0: [115 167 117  75  81  98 103 117 110 120 105 144 158 137 153 157]
1: [181 112  53 174 135 131 131 124 120 145 211 159  96 146 113  94]
2: [ 88  99 173 107 106  51 110 165  85 126 107 134 158  93 117 125]
3: [121 114 129 135  84  93 111 131 134 148  50  80 135 129 172 163]
4: [164 154  72 147 163 139 101  72 207 126 183  99 137 108  80 139]
5: [118  99 155 115 104 124 143 126  84 131  30 117 121 141 183 146]
6: [161 174 107 146 116 136 105  97 143 114 159 133 113 135 108 141]
7: [ 89  86 141 102  91 132 111 148 112 111  74 135 204 117 162 162]
8: [168 137  87 183 139 138 148 120 147 147 174 166  96 136 107 136]
9: [121 145 150 120 115 103 132 130 127 116  87 167 160 131 107  92]
10: [ 96  34 206 174 125 141 127 166  96 168  70 106 121 137 173 126]
11: [181 188 101 156 177 171 123 107 146 116 215 188 127 133  63 116]
12: [194 172  58 103 122 178  75  94 108 119 186 150 134 137 122 172]
13: [179 167  47 119 129 153 126 120 149 135 187 129  91 164 144 166]
14: [102 128 136  83 139 116 113 133 100 113 116 114 130 108 136 165]
15: [110 121 121 152 142 170 144 129 125 152 159 144 126 129 110 127]
16: [108 137 148 112 112 103 133 135 118 128  93 134 127 106 102 100]
17: [124 102 172 136  94 116 118 151 113 143 132 116 126 122 140 158]
18: [ 93  49 202 167 124 131 124 168  84 172  53 107 122 135 162 134]
19: [ 94 140 157 129 150 111  94 152 105 125 133 124 157 139 157 147]
20: [162 123  91 159 109 145 113 122 141 131 183 127 129 125 118 118]
21: [ 94  81 196  92 125  93 106 123 137 115 123  61 116 103 139 170]
22: [ 94 137 158  94 140 109 136 142 121 134  85 116 162 129 143  86]
23: [180 194  36 131 122 180 139  90 168  90 150 142 149 134 138 148]
24: [158 188  93 129 141 118 125 100 172 121 204 133 100 119  65  96]
25: [178 108  87 150 113 164 108  98  81 124 205 190  95 126 113 153]
26: [119 104 132 160 116 144 134 141 125 119 134 124 136 146 160 123]
27: [148 157  81 116 120 160 117 112 141  84 176 121 135 137 153 146]

[133 104 141 107 108 135 141 136  81 129  33 131 119 145 200 152] 5 3
[146 128 130 126 123 131 132 118 108 156 150 189 108 149 135 133] 15 8
[111 103 167 120 114 106 126 134  89 126  23 118 122 140 186 145] 5 3
[ 95 137 162  80 131 108 103 138 126 130  90 108 147 137 140 103] 22 16
[192 134  79 188 127 141 142 121 140 164 189 180 100 151  95  38] 1 8
[ 97 142 104  86 128 113  92 135 123 136  83  81 163 113 159 165] 14 3
[128 100 164 113 103 112 132 118  96 115  32 123 113 156 191 134] 5 3
[133 101 196 134 137 114 139 107  83 101  20  76  69  95 116 143] 5 16
[148 101 122 157  89 108 209 124 133 152  87 142  92 114 118  93] 16 26
[120 101 133 128 129 150 180 127 135 132 150 176 111 123  99  90] 15 16
[145 132 105 122  97 145 131 124 132 112 166 171 149 109  97 103] 20 15
[125 167 143 114 142 140 150 140 138 147 159 120 112 146 133 145] 15 6
[190 203  40 129 122 187 140  98 166  86 156 150 150 142 138 158] 23 27
[ 44 102 233  90 114  42 158 152 141 103  46  54 118  75 131 137] 21 2
[ 72  98 176 116  97  56 125 174  88 133  83 125 154  96 121 116] 2 16
[ 90 119  86 117 139 120 112 135 130 120 148 136 140 120 107 175] 14 15
[ 90 166 156 118 156 132  89 134 101 132 152 183 144 144 140 186] 19 14
[115 103 141 118 112 110 143 125 109 136  22 124 115 145 192 149] 5 3
[ 74 127 156 144 171  62  88 155 146 131 146 106 129 120 111 133] 19 14
[139 169 106  91 103 127 130 115 120 108 119 132 131 147 159 130] 0 27
[103 121 167 114 107 103 135 128 123 131  91 127 122 119 107 105] 16 9
[119 102 155 127  83  99 105 145 102 143 127 113 133 118 155 152] 17 19
[107 141 110  89 114 114  98 135 125 116  86  81 144 117 156 169] 14 3
[184 156  76 139 167 191 175  97 150 112 168 188 129 160  93  78] 11 8
[ 82 125 159 154 163  51  86 148 150 133 148 100 140 114 114 120] 19 2
[155 112 110 179 104 162 145 127 112 153  98 180 124 156 167 144] 26 15
[180 169  98 144 108 142 102  93 133 109 160 143 114 134 124 140] 6 20
[121 189 116 121 173 116 100 117 162 145 177 139 170 118 114 153] 6 4
[138 128 149  92  51  96 177 119 156 130  90 108 113 103 111 121] 16 9
[120 138 116 136 127 122 149 150 122 130 103 132 128 142 151 103] 26 16
